These are runs of 6 systems, one row a step. Runs of the same system follow the same rule from any start.
run 1, sonit:
[[4,-4,-12,7,-8,19,7,12,-12,-12,6,-9,-17,4,-38,-25,-10,16,23,-10,-22,-19],
[8,13,15,-42,15,-14,-6,-9,17,-17,12,2,3,8,15,-15,2,8,-15,7,-31,0],
[4,5,7,-12,-1,2,-24,16,-20,16,-23,-5,32,-4,-6,19,6,13,29,12,8,29],
[-15,-8,-5,20,12,-4,-2,11,-17,0,13,25,21,27,-25,-4,3,2,4,-32,-5,-34],
[22,7,18,-16,13,32,-10,-34,-8,1,8,5,4,-15,10,-10,17,-24,-26,-1,-5,-20],
[-8,13,23,7,-24,-10,19,8,-20,7,-5,-7,1,-13,26,42,29,-22,14,2,6,9],
[-24,-4,-37,38,-2,-8,15,11,19,11,-12,22,10,-11,14,-19,13,-5,-15,-22,16,-7],
[16,-17,-13,-7,-1,49,19,2,11,4,20,4,-40,-34,4,-16,-16,-6,-7,16,4,-15],
[15,4,5,-9,-9,-39,13,15,31,-19,4,-16,-32,-9,7,20,3,-16,14,22,-36,19],
[-24,5,-32,3,4,-22,-38,25,20,17,-7,2,6,1,-10,-20,-7,39,-11,24,4,38],
[2,-26,-12,-5,39,34,-3,9,-6,-2,29,-16,2,21,-49,1,-34,26,18,17,1,-14]]
run 2, Loke:
[[-11,-1,-17,24,-16,-15,11,-7,11,-3,-3,-26,1,-14,-16,-8,-2,25,9,1,-34,37],
[8,-19,8,-6,5,-19,-3,7,9,-2,7,31,-6,14,-38,16,-26,17,6,-20,-34,1],
[10,4,-2,-7,1,-8,-25,-13,-16,-19,-2,-18,11,39,-38,-30,-9,10,14,-1,-11,-13],
[-7,-8,1,-7,-15,-19,22,4,-15,-16,-4,-1,32,37,22,-16,-17,12,26,-29,7,-6],
[10,-13,10,-15,18,12,-4,-13,-19,13,-4,26,55,15,15,4,2,-11,7,-19,20,-9],
[-9,14,16,-13,-7,39,-3,0,-41,11,9,5,7,-3,31,-6,19,-5,-10,1,35,-27],
[-6,22,11,4,-1,16,28,-12,5,-1,-8,-8,-4,-30,52,15,33,-30,-25,-2,16,-16],
[-7,20,3,-5,3,19,-1,6,19,27,-17,5,-11,-59,20,21,28,5,-25,17,-7,27],
[0,8,-7,2,8,24,10,19,29,6,9,-2,-58,-48,-26,12,7,1,-15,23,-33,-2],
[16,4,-17,4,-10,-31,-1,-6,43,-14,3,-18,-49,-15,-33,-14,-2,-3,1,25,-49,28],
[3,-16,-14,0,-1,-51,-8,28,24,-13,5,-7,-6,21,-48,7,-25,25,39,15,-48,34]]
run 3, nifez:
[[11,3,32,-25,10,18,33,-8,-15,-22,27,0,-15,10,-12,11,5,-14,8,-13,-34,-40],
[28,12,18,24,-31,-20,-55,-27,-6,-6,-22,-20,-16,-13,8,1,-1,0,-27,-2,-11,18],
[-18,-23,-30,11,3,2,-4,37,1,0,5,-11,25,13,8,-21,-38,57,22,-1,13,12],
[-4,-18,-3,24,10,22,46,-23,-14,4,29,18,7,-3,-35,8,16,-29,9,-28,-25,-31],
[-7,27,39,-26,-26,-27,-36,-37,-16,8,8,17,-17,13,4,1,13,7,-46,8,-13,16],
[-8,11,-14,11,-10,-14,-12,16,-15,-10,-32,-54,39,20,15,-12,-3,25,39,10,25,22],
[-24,-21,-25,40,7,10,52,20,14,18,-4,46,14,-23,5,17,10,-14,2,-42,7,-19],
[6,21,45,-59,20,17,-6,-20,-7,-5,33,27,-9,0,22,-1,18,-8,-37,6,-25,-27],
[30,25,15,22,-31,-22,-51,16,-22,-20,-25,-62,-13,-3,17,12,13,-13,25,30,8,13],
[-18,-38,-56,53,23,-11,3,43,47,9,1,19,9,-20,14,-3,-31,28,-9,-11,8,4],
[-8,-9,6,-38,34,62,39,-21,-13,7,70,18,-10,-6,-27,-9,9,-8,-6,15,-27,-32]]
run 4, nifez:
[[10,-22,-35,29,23,-13,-37,31,39,0,22,29,-3,-16,14,-29,-10,6,-24,-4,-25,-14],
[2,-18,-11,-11,7,40,-8,3,-31,11,68,-3,-6,2,-27,-21,8,-11,22,41,-11,-7],
[-14,9,-5,32,-17,-55,-22,-20,1,7,13,-4,-24,22,-51,23,23,-28,-6,24,-19,27],
[-45,6,-36,-15,13,-3,-2,-21,16,27,-11,-2,33,14,-10,-32,-4,35,-19,23,33,48],
[-32,16,-5,-27,-10,7,84,2,-14,8,-16,4,14,7,-17,11,33,-28,45,-5,14,1],
[16,31,25,-29,-2,-29,-3,-15,27,7,-54,41,4,-19,27,12,34,-32,-33,-29,-7,2],
[30,14,6,-43,4,22,-35,56,-7,-11,-34,-9,14,-7,56,-22,-10,12,27,13,37,-12],
[46,-40,-17,50,16,4,1,51,17,-15,4,12,-16,-19,11,29,-7,-55,30,-13,4,-50],
[26,-33,9,-5,39,20,-51,-8,20,12,61,34,-36,-12,0,11,-30,0,-59,32,-10,-16],
[-2,0,2,5,2,7,-23,-9,-25,-15,43,-82,-36,33,-49,15,-21,14,22,72,7,17],
[-39,-19,-42,63,-10,-32,37,-36,44,15,-17,-19,-18,-5,-53,16,-16,17,-20,1,1,51]]
run 5, sonit:
[[28,-1,21,12,-23,-33,-44,19,2,-11,-32,34,3,-1,30,-1,-14,12,-17,-44,-12,-11],
[22,-12,11,39,-7,30,-47,17,-22,-5,6,-21,5,-28,42,0,-21,34,-13,-14,5,-14],
[3,-21,13,48,-3,1,15,-13,1,-9,26,-11,5,-27,11,30,-11,20,-11,-32,-53,1],
[-16,30,11,9,4,14,0,-15,21,5,-27,-9,-14,-43,-11,7,12,38,-44,-20,-38,12],
[-34,31,-5,-4,-2,26,43,17,-2,-15,-17,-54,-6,-15,-7,-8,6,50,17,-2,-14,3],
[-18,2,-25,-36,8,-2,50,0,23,-10,-4,6,30,5,-15,-50,-1,27,24,-20,-38,17],
[21,14,10,-76,8,23,-12,27,1,5,-26,32,6,-4,-21,-27,-2,11,32,4,-15,3],
[25,8,11,-20,3,-26,-37,50,-27,-19,3,5,29,33,6,-9,18,-16,49,-1,-15,-24],
[10,-17,3,12,15,-5,-61,3,-29,21,36,46,54,9,22,-10,19,-15,-11,-7,-6,-11],
[17,-12,32,32,25,41,-25,-5,-34,22,23,19,7,-26,0,64,21,-33,-14,-6,7,-36],
[-24,22,9,67,-15,-13,21,-26,-8,-3,9,-13,-14,-21,14,32,58,-46,-38,-19,-14,-26]]
run 6, romef:
[[-9,1,12,-14,-21,0,-12,28,-36,2,8,21,2,27,19,-7,-5,9,9,-6,29,-24],
[14,-7,1,-11,9,6,-13,-8,2,5,14,22,20,-2,49,-17,9,-25,-19,3,21,-13],
[-3,3,21,10,-6,-1,-20,11,-17,8,25,-17,-2,-12,44,36,10,-5,-10,31,14,11],
[-1,-19,-5,42,9,-17,18,20,18,1,3,4,16,-19,40,40,2,-12,1,-14,0,-1],
[-12,0,-6,31,2,6,14,-12,27,1,7,-22,-6,-44,15,13,-1,27,-25,-2,-36,24],
[-3,1,10,10,16,8,44,-10,12,-16,-4,-35,-5,-12,-34,35,-8,19,14,-13,-40,3],
[22,-6,-10,-6,-8,-5,16,-4,16,-11,-25,3,1,-10,-48,-24,-10,19,30,-27,-57,13],
[-7,10,-7,-31,8,11,-12,0,-8,-13,1,-8,-3,33,-62,-49,-21,44,13,-1,-25,-10],
[7,-3,-5,-37,-8,10,-3,-17,-40,1,17,27,16,45,-44,-43,10,-24,30,2,7,-20],
[2,16,10,-43,-17,-34,-57,4,-28,14,9,42,11,44,5,-32,20,-24,-5,21,24,2],
[-30,20,-6,0,12,-3,-34,30,-28,21,9,18,25,23,37,3,36,-27,-13,24,68,-19]]
run 7, koz:
[[-9,-2,-5,-11,8,3,5,24,-3,13,2,2,23,-7,31,18,8,0,14,17,21,12],
[-6,-8,-12,6,21,16,27,13,14,4,12,29,-3,-12,10,1,11,-19,-8,-13,3,-33],
[16,11,6,-14,-12,21,-5,-11,1,0,0,1,-37,-25,10,-6,13,-24,-20,19,4,-9],
[11,-11,-18,16,-13,-5,0,23,10,-6,0,-31,-22,-9,15,9,-12,-7,20,31,17,12],
[-3,-20,-37,33,29,0,-6,-2,34,2,10,-2,2,-7,-13,-14,-14,6,-18,4,0,0],
[-6,2,3,-8,2,19,-1,-27,-2,5,11,-3,-28,1,-53,-4,-13,19,-17,9,-14,6],
[-3,15,1,5,-21,-32,-3,-14,-11,-4,-23,-29,0,23,-41,14,9,-6,26,13,1,29],
[-27,3,-12,-8,23,-25,-12,8,11,13,-23,10,47,26,-6,3,-4,28,0,-6,19,22],
[-11,2,16,-31,27,33,28,-11,-18,11,-1,29,29,15,-25,4,5,9,4,-29,3,-26],
[19,17,27,-30,-33,-9,3,-6,-29,5,-20,28,-3,9,10,3,31,-47,14,-12,14,-12],
[14,-1,8,-4,0,-9,-24,42,-4,-3,-10,-1,9,1,68,14,-6,-10,5,12,45,-10]]
run 8, Dut:
[[-20,-9,-7,26,0,8,-1,48,-15,19,-32,28,24,-1,-6,22,-10,30,15,-39,27,-12],
[-4,-8,11,-6,20,33,15,-38,7,-4,29,3,0,-3,33,-13,-15,10,-51,-8,9,-26],
[42,1,25,-7,-39,-19,-8,-7,-5,-16,7,-22,-35,-21,24,16,6,-31,17,28,-28,20],
[-11,-10,-14,13,6,-31,-3,48,24,3,-39,10,-3,8,-30,32,-33,36,21,-15,5,17],
[-26,-14,-29,26,35,51,19,-17,5,5,36,-11,20,-15,2,-25,-7,32,-25,-4,-4,-19],
[23,15,14,6,-43,-11,-1,-58,-14,-11,14,-9,-27,-14,-7,-26,32,-36,-13,2,-44,10],
[7,25,-4,-27,10,-46,-33,33,25,-11,-52,-13,-1,26,-39,5,-4,14,28,15,-7,20],
[-57,-1,-25,15,25,32,18,29,-29,18,19,4,56,14,-6,-7,15,31,18,-11,20,-16],
[15,3,25,-8,-17,11,-5,-68,-22,8,16,39,19,-4,24,-24,29,-37,-43,-30,-10,-17],
[38,32,38,-56,-4,-32,-44,31,7,-15,-21,-10,-39,11,15,24,0,-22,9,41,4,3],
[-39,-18,-10,27,8,-13,36,70,-7,11,-8,7,26,10,17,59,-13,20,40,-10,43,-1]]
run 9, romef:
[[6,20,3,16,2,0,4,-19,10,-17,-23,-41,-6,-9,-17,2,9,5,-6,-8,-17,-1],
[1,-9,-9,-9,-7,4,26,-3,2,1,-28,-6,11,5,-29,1,-20,22,30,-12,2,22],
[7,-6,0,-18,7,17,-13,-4,2,4,-4,28,-8,5,-35,-19,-21,18,-10,-16,-11,-12],
[15,15,13,-17,-9,11,-13,-11,-27,-18,2,-12,-8,23,-12,-25,8,-12,5,1,1,-29],
[16,-6,-4,-26,-12,-18,-18,6,-10,1,-10,11,24,28,16,-17,-6,-14,23,12,29,10],
[-15,-11,-5,4,5,5,-39,16,-15,23,20,27,11,7,16,-1,-3,3,-20,16,33,0],
[-13,3,14,26,-7,-2,6,-12,-17,6,22,4,0,-4,39,25,26,-31,-27,-2,18,-20],
[8,9,13,9,-4,-22,5,-5,21,3,-23,-14,10,-28,44,36,15,-11,-11,3,-1,26],
[-14,-7,-7,25,16,16,18,30,23,7,-18,-17,0,-36,8,36,-16,37,2,-5,-2,13],
[6,-18,-4,14,2,27,49,-11,20,-11,9,-1,-22,-32,-10,1,-17,15,-4,-29,-40,-11],
[36,4,14,-22,6,0,3,-22,18,-31,-4,-38,-20,-1,-34,-12,-17,14,15,4,-55,6]]
run 10, Dut:
[[-25,-1,13,4,5,11,18,7,-22,14,40,-22,-18,5,-17,52,7,-3,10,41,13,9],
[14,-9,-5,26,2,6,29,-27,19,13,-45,12,18,-31,-6,21,10,-25,-3,-37,6,9],
[3,11,2,-56,14,40,15,-5,21,3,-4,-4,-36,-17,-19,-19,-19,25,-12,28,-1,5],
[9,-4,-14,5,-22,-6,54,19,-6,-26,7,-15,-4,0,-2,-14,13,-24,55,-15,-30,-15],
[-3,-15,-34,-6,-11,-21,-16,8,24,6,-24,42,18,9,3,-57,-23,27,-10,-24,3,16],
[3,-12,-3,-3,20,6,-36,11,-19,-12,71,-7,-7,29,-9,-27,-1,-1,-3,31,-18,-32],
[0,10,-3,58,-34,-53,-38,-7,-22,1,-15,-5,9,14,9,12,34,-39,-5,-6,15,4],
[-17,4,10,-21,44,-7,-39,-16,10,28,-17,-2,19,27,-24,39,-18,23,-33,30,43,28],
[-1,9,27,12,10,59,26,-12,-45,12,11,-27,10,-27,-1,49,34,-27,18,6,11,-18],
[12,16,26,-31,-29,1,44,-34,16,4,-72,22,-17,-19,8,17,-6,-8,-15,-39,22,11],
[21,-9,3,-72,28,37,38,39,30,-18,5,-12,-14,-11,15,-8,-44,33,35,21,-7,-4]]
run 11, Loke:
[[-15,28,-10,-11,9,27,-1,-42,-2,13,3,-50,12,-21,-22,-18,29,11,-5,42,-12,43],
[-11,2,12,-13,-32,-17,49,37,12,-3,-6,32,-50,-16,-7,27,-3,0,14,-17,-18,-5],
[20,8,-25,-12,46,-20,-35,-10,43,-1,-11,-1,11,4,-39,-26,13,-17,-7,20,-29,9],
[-26,-13,-16,-14,-28,2,22,26,-18,-2,29,-8,-11,19,-16,-21,-26,42,37,20,-4,22],
[30,-26,1,-1,13,-35,16,-23,11,-11,8,22,12,36,-17,14,-5,-57,17,-13,-1,-15],
[-22,14,-4,-9,-9,-19,-49,12,-34,14,-7,-1,38,36,0,-15,8,18,11,17,32,19],
[-28,-15,-7,17,14,24,54,6,-14,-1,14,10,15,17,14,16,-4,-10,3,-24,38,-42],
[7,10,14,-16,-8,7,-16,-56,-5,22,-19,19,11,-4,20,-6,14,-26,-42,0,38,13],
[-17,34,21,-20,11,28,6,35,-2,3,-30,-26,-22,-22,22,38,3,26,-9,18,31,-7],
[26,-6,-35,19,5,31,30,-1,43,4,-27,6,-21,-61,10,-17,14,-31,-7,-10,-5,-7],
[20,-5,2,-29,-2,-6,-40,10,31,8,23,2,-42,-28,11,-3,-20,22,-23,49,-27,38]]
run 12, koz:
[[-11,14,15,-26,2,-4,16,-36,-9,7,-8,7,30,11,-3,0,16,-2,-6,-9,-4,17],
[4,4,24,-34,-5,-4,12,22,-9,6,-18,26,11,2,7,27,4,-5,23,-8,4,2],
[10,11,-4,-1,6,6,-1,24,-4,-5,-18,11,17,-8,32,-14,22,-20,8,-16,11,-29],
[13,-14,-1,-17,-1,24,4,3,2,-2,24,14,-11,-10,42,-19,-9,-11,-13,9,17,-19],
[34,-23,0,21,-4,14,-9,7,3,-5,27,-6,-32,-21,13,13,-7,-31,3,15,-3,-17],
[0,-7,-18,45,-19,-9,-27,9,10,0,17,-14,-33,-20,9,-6,-4,3,-22,15,-6,5],
[-20,-5,-11,27,9,2,8,-17,19,-7,20,-39,-19,-3,-18,6,-21,35,-23,16,-13,16],
[-12,-1,-8,8,-2,-11,20,-31,14,8,-10,-11,1,-6,-52,9,-1,15,3,-2,-32,38],
[-17,29,2,-26,4,-29,-3,1,12,3,-44,-1,11,20,-46,0,4,31,9,-8,-17,28],
[-13,17,-1,-45,21,2,10,3,-10,0,-33,-3,53,29,-22,-17,9,19,35,-10,5,6],
[9,-4,6,-50,14,-1,5,3,-17,9,-2,52,40,33,-5,-15,13,-27,23,-14,14,-17]]

Name the system that made each run.
run 13:
[[10,-23,1,-11,26,5,-1,-11,9,15,28,38,3,5,-2,15,-1,-34,-13,10,12,-12],
[3,11,22,-15,3,-2,-28,-5,-18,5,4,-18,-16,19,-13,31,0,-12,-7,40,24,4]]
 => nifez
run 14:
[[-34,36,9,-19,-47,-32,45,-6,-4,-20,-6,-9,-7,13,35,-29,22,5,-1,-20,-19,7],
[22,7,4,-2,-8,-2,-2,0,1,4,-34,7,55,-39,41,-10,26,0,20,-31,-29,23]]
 => nifez
run 15:
[[19,11,1,-20,37,4,-52,19,9,11,-30,-5,9,5,-25,17,1,-4,2,29,23,3],
[-18,-13,-16,33,-40,8,13,28,-27,8,4,22,-14,1,11,-8,-1,-6,13,-17,33,-23]]
 => romef
run 16:
[[46,-24,23,-15,-7,43,3,-14,-12,-21,30,-17,-28,-13,27,-6,-34,-1,-2,1,-5,-29],
[18,4,24,11,-24,-56,-8,-5,15,-10,-16,-4,4,-13,27,40,7,-6,1,-9,-39,37]]
 => sonit
run 17:
[[-9,-13,-20,15,-19,-3,-22,-1,-5,26,-24,25,5,4,-5,-7,-16,8,-10,-3,46,20],
[14,-14,10,-7,32,25,-2,-22,-4,-7,30,-18,-7,18,-16,13,-18,-11,-8,21,15,-24]]
 => Dut
run 18:
[[-8,10,-8,16,34,15,10,29,16,-21,2,19,-13,1,-3,-14,10,-3,-23,-37,-12,-74],
[17,11,-6,-28,-32,17,29,-32,-2,-12,4,-36,-11,-18,27,-38,13,-18,15,25,-6,24]]
 => romef
run 19:
[[30,-21,-2,-17,50,26,-20,27,30,4,0,19,-14,-16,-17,19,-28,1,-5,11,2,-20],
[23,-10,0,-3,3,19,-12,-4,1,-11,17,-21,-53,10,-31,-4,-22,-16,-4,33,11,-22]]
 => nifez
run 20:
[[-2,31,-10,-1,36,3,-14,23,4,-6,-10,-15,14,-6,-17,0,53,-34,14,17,-13,-25],
[-41,-4,-34,4,-22,-1,35,11,6,17,31,23,-3,-16,16,-36,16,12,-4,5,-12,18]]
 => Loke
run 21:
[[16,-5,-13,27,-11,-25,-31,-3,12,-6,-8,-6,11,-10,11,-14,1,1,-3,-4,-19,16],
[-21,5,2,6,10,-7,-32,5,-8,6,17,-5,-4,17,-35,7,-6,28,-14,16,-9,7]]
 => Dut
run 22:
[[-8,-21,-19,4,7,9,-2,12,-3,-4,20,-1,9,26,6,-21,-31,20,5,3,27,-15],
[14,-20,6,7,-6,6,-14,-40,-15,12,37,12,6,4,3,-2,4,-29,-15,12,0,2]]
 => romef
run 23:
[[14,8,1,3,1,25,-21,-50,-11,3,-2,-32,-25,4,-43,-5,1,-17,-17,28,17,2],
[13,-3,10,3,-24,-33,-5,-2,-13,-3,-36,5,-4,35,-23,25,-12,-20,24,-10,34,2]]
 => romef
run 24:
[[-5,17,34,-11,-32,-28,-4,-2,-20,-17,-4,-7,-22,24,-18,16,-7,18,3,-11,-21,0],
[-5,10,-3,-3,18,-7,-19,-9,8,-6,-29,-15,39,14,23,-18,-8,28,-14,-12,16,6]]
 => sonit
run 25:
[[4,-1,-1,-23,21,29,14,-13,2,12,-27,-21,21,-6,-18,12,-11,15,17,13,22,23],
[-6,10,4,-7,-9,-6,35,11,13,-6,-31,10,-30,1,-15,14,-1,-4,1,-21,5,-17]]
 => nifez
run 26:
[[-30,-7,-27,-13,39,14,34,27,20,0,-10,-12,0,30,-26,8,-28,21,12,12,47,-17],
[14,-8,-19,-3,14,26,6,-46,-1,23,-15,23,11,0,-44,-18,19,-46,-4,-3,23,-6]]
 => koz
run 27:
[[11,1,13,-26,-4,-27,-18,0,-15,9,17,24,34,13,18,1,29,-34,18,14,-14,13],
[-6,10,-6,18,10,-9,-45,32,-14,21,-20,11,18,3,-5,21,24,-17,6,13,30,-1]]
 => nifez
